Below are clouds of points in 9 dimensions, each taken in no order from a shape made of curves.
How many holes does the shape behind each cloud have?

J:
-29; -2; 17; 31; 8; 22; -21; -20; -10
2; 5; 1; -15; -1; -14; -6; 11; 21
8; 1; -8; -11; -4; -11; 2; 12; 19
-24; -5; 11; 37; 4; 24; -20; -17; -10
10; 1; -4; -21; 10; -1; 8; 0; 2
10; 2; -4; -24; 13; 2; 9; -3; -1
14; 2; -7; -29; 15; -1; 12; 0; -1
-21; -7; 9; 36; 4; 26; -16; -18; -13
-30; -2; 17; 32; 7; 21; -22; -20; -9
10; 0; -10; -12; -3; -8; 4; 10; 16
-25; -4; 12; 37; 4; 22; -21; -17; -9
14; 1; -6; -28; 15; 0; 12; -1; -1
-30; -2; 16; 34; 6; 21; -23; -19; -9
-23; -3; 13; 27; 7; 24; -16; -22; -13
-28; -3; 14; 36; 4; 21; -23; -17; -8
-18; -6; 8; 32; 5; 28; -12; -20; -15
-25; -2; 15; 28; 8; 24; -17; -22; -12
7; 2; -3; -18; 5; -5; 3; 4; 9
-20; -7; 8; 36; 4; 27; -15; -18; -14
10; 0; -9; -13; -1; -7; 5; 9; 14
-30; -2; 16; 34; 6; 21; -23; -19; -8
9; 1; -7; -16; 3; -5; 5; 6; 10
10; 0; -9; -14; 0; -6; 5; 9; 13
1; 5; 2; -16; 1; -12; -5; 9; 19
2; 5; 1; -17; 2; -10; -4; 8; 17
4; 4; -1; -18; 4; -7; 0; 5; 12
12; 0; -8; -20; 8; -1; 10; 2; 4
3; 4; -1; -13; -3; -14; -5; 13; 22
2; 5; 0; -14; -2; -14; -5; 12; 22
-18; -5; 9; 29; 5; 26; -12; -21; -15
16; 1; -9; -29; 13; -4; 12; 3; 2
15; 1; -8; -29; 14; -3; 12; 2; 2
-28; -2; 16; 29; 8; 23; -19; -21; -11
-23; -5; 10; 37; 4; 25; -19; -17; -11
17; 0; -11; -27; 12; -4; 13; 5; 3
10; 2; -3; -23; 12; 1; 8; -2; 0
-29; -3; 16; 35; 6; 21; -23; -18; -8
-22; -3; 12; 27; 6; 25; -15; -22; -13
9; 1; -6; -17; 4; -5; 5; 5; 10
15; 2; -7; -29; 14; -2; 12; 1; 0
-28; -2; 16; 30; 8; 22; -20; -21; -11
17; -1; -12; -24; 9; -4; 14; 5; 3
-19; -7; 8; 35; 4; 28; -14; -19; -14
-26; -4; 13; 37; 4; 22; -22; -17; -9
7; 2; -4; -17; 5; -4; 4; 4; 9
-18; -6; 8; 31; 4; 28; -13; -20; -15
-24; -2; 14; 28; 7; 24; -17; -22; -13
6; 3; -3; -18; 5; -5; 3; 4; 10
10; 0; -9; -11; -4; -9; 4; 12; 17
-21; -4; 12; 27; 6; 25; -14; -21; -14
-18; -6; 8; 33; 5; 28; -13; -20; -15
-19; -5; 10; 28; 5; 26; -13; -21; -14
3; 5; 0; -17; 3; -9; -2; 7; 14
12; 1; -5; -27; 15; 2; 11; -3; -2
8; 1; -5; -17; 4; -4; 5; 5; 9
16; -1; -12; -21; 8; -2; 14; 4; 4
10; 1; -5; -21; 9; -1; 8; 1; 3
-27; -4; 13; 37; 4; 22; -22; -17; -8
9; 0; -9; -11; -4; -10; 3; 12; 18
17; -1; -13; -23; 8; -3; 14; 5; 4
3; 4; 0; -17; 4; -8; -1; 6; 13
15; -1; -11; -21; 7; -2; 13; 4; 4
13; 0; -9; -20; 7; -1; 11; 3; 4
2; 5; 1; -16; 1; -11; -4; 8; 18
13; 1; -6; -28; 16; 1; 12; -2; -2
-29; -3; 15; 36; 5; 21; -23; -17; -8
10; 2; -4; -24; 14; 2; 9; -4; -1
11; 1; -4; -25; 15; 2; 11; -3; -2
12; 1; -5; -26; 15; 2; 11; -3; -2
10; 0; -9; -12; -2; -7; 5; 10; 15
-27; -2; 16; 29; 8; 23; -18; -21; -12
14; -1; -10; -20; 8; -2; 11; 3; 4
-19; -5; 11; 27; 6; 26; -13; -21; -14
17; 0; -11; -27; 11; -4; 13; 5; 4
16; -1; -12; -22; 7; -2; 14; 4; 3
5; 3; -2; -18; 5; -6; 1; 4; 10
17; -1; -13; -24; 9; -3; 14; 5; 3
-19; -7; 8; 34; 4; 27; -14; -19; -15
-18; -6; 9; 30; 5; 27; -12; -20; -15
9; 2; -3; -22; 12; 1; 8; -2; 1
-30; -2; 17; 31; 8; 22; -21; -20; -10
7; 1; -6; -11; -4; -12; 0; 13; 20
9; 2; -4; -22; 11; 0; 8; -1; 2
10; 0; -8; -15; 1; -6; 5; 8; 12
-22; -6; 9; 37; 4; 26; -17; -18; -12
5; 3; -4; -12; -4; -14; -3; 13; 21
8; 2; -5; -17; 5; -4; 4; 4; 9
4; 3; -3; -12; -4; -14; -3; 13; 22
16; 1; -10; -28; 13; -4; 12; 4; 3
10; 1; -8; -15; 2; -5; 5; 7; 11
-22; -6; 9; 37; 3; 25; -18; -17; -12
1; 5; 1; -15; -1; -13; -6; 11; 20
11; 1; -6; -21; 9; -1; 8; 1; 4
6; 2; -5; -12; -4; -13; -2; 13; 21
17; 0; -12; -25; 10; -4; 13; 5; 4
holes : 3

V (64 x 9):
-23; 35; -4; -8; 2; -13; 29; 35; -9
-36; 31; -25; -2; 2; -26; 20; 28; 10
-33; 33; -21; -5; 2; -24; 24; 32; 5
25; -23; 18; 18; -15; 26; -12; -28; -12
-32; 17; -20; 9; 5; -21; -2; 3; 12
26; -28; 17; 20; -14; 27; -20; -39; -9
-21; 6; -11; 13; 2; -11; -8; -10; 9
1; -11; -1; 19; -5; 7; -15; -28; 3
19; -26; 10; 21; -10; 22; -22; -44; -2
6; -2; 10; 11; -7; 12; 1; -9; -10
4; -16; -1; 20; -5; 9; -19; -36; 6
-31; 35; -16; -6; 2; -21; 27; 34; 1
-38; 27; -27; 3; 4; -28; 11; 19; 13
13; -8; 11; 13; -11; 17; 0; -13; -10
2; -3; 6; 13; -5; 9; -5; -15; -6
-17; 27; 0; -4; 2; -7; 22; 24; -10
-14; 14; -1; 5; 0; -4; 8; 6; -5
3; -2; 8; 12; -5; 10; -3; -12; -8
-38; 28; -28; 1; 4; -28; 13; 22; 13
-33; 34; -20; -5; 2; -22; 25; 33; 4
-34; 19; -22; 8; 5; -23; 0; 5; 13
1; -5; 3; 16; -5; 7; -9; -19; -3
-20; 32; -1; -6; 2; -10; 27; 30; -10
12; -7; 11; 12; -11; 15; 0; -12; -10
-26; 36; -8; -8; 3; -16; 30; 36; -6
7; -3; 10; 12; -7; 13; 1; -10; -10
-29; 35; -12; -8; 2; -19; 28; 36; -2
-18; 30; 0; -5; 2; -8; 24; 27; -10
19; -15; 14; 15; -14; 21; -5; -19; -11
26; -27; 18; 20; -14; 28; -18; -37; -11
-14; 11; -2; 8; -1; -4; 4; 2; -3
-14; 6; -5; 11; -1; -5; -3; -6; 2
-25; 9; -14; 13; 3; -15; -7; -7; 11
-36; 23; -24; 6; 5; -26; 4; 11; 13
-15; 5; -7; 13; 0; -6; -6; -9; 4
26; -26; 19; 19; -15; 27; -16; -33; -12
16; -25; 6; 21; -8; 18; -22; -44; 1
-16; 23; 1; 0; 1; -5; 18; 18; -8
-24; 35; -5; -8; 3; -14; 29; 35; -8
-17; 5; -9; 13; 0; -8; -8; -10; 7
21; -27; 11; 21; -11; 23; -22; -43; -4
21; -17; 15; 16; -14; 22; -7; -22; -12
-37; 23; -25; 6; 6; -26; 6; 13; 14
-14; 18; 0; 3; 0; -4; 12; 11; -6
23; -19; 16; 16; -15; 24; -9; -24; -12
2; -14; -1; 19; -5; 8; -17; -32; 5
1; -4; 5; 15; -5; 8; -7; -16; -5
9; -21; 1; 21; -7; 13; -21; -41; 5
-37; 29; -27; 0; 3; -27; 17; 26; 12
16; -12; 12; 14; -13; 19; -3; -16; -10
0; -9; 0; 18; -5; 7; -13; -25; 1
25; -28; 16; 21; -13; 26; -21; -40; -8
-19; 6; -10; 14; 1; -9; -8; -11; 8
5; -1; 9; 12; -6; 11; -1; -10; -9
7; -19; 0; 21; -6; 11; -20; -39; 6
-38; 25; -26; 5; 5; -27; 8; 15; 13
-29; 14; -17; 11; 4; -19; -4; -1; 12
-38; 29; -28; 1; 3; -28; 15; 23; 13
26; -25; 19; 19; -15; 27; -15; -31; -12
13; -23; 3; 22; -7; 15; -22; -43; 4
-36; 31; -24; -2; 2; -26; 21; 29; 8
-27; 11; -16; 12; 3; -16; -6; -5; 11
-13; 9; -4; 10; -1; -4; 0; -3; 0
9; -4; 10; 11; -9; 13; 1; -10; -10
holes : 2
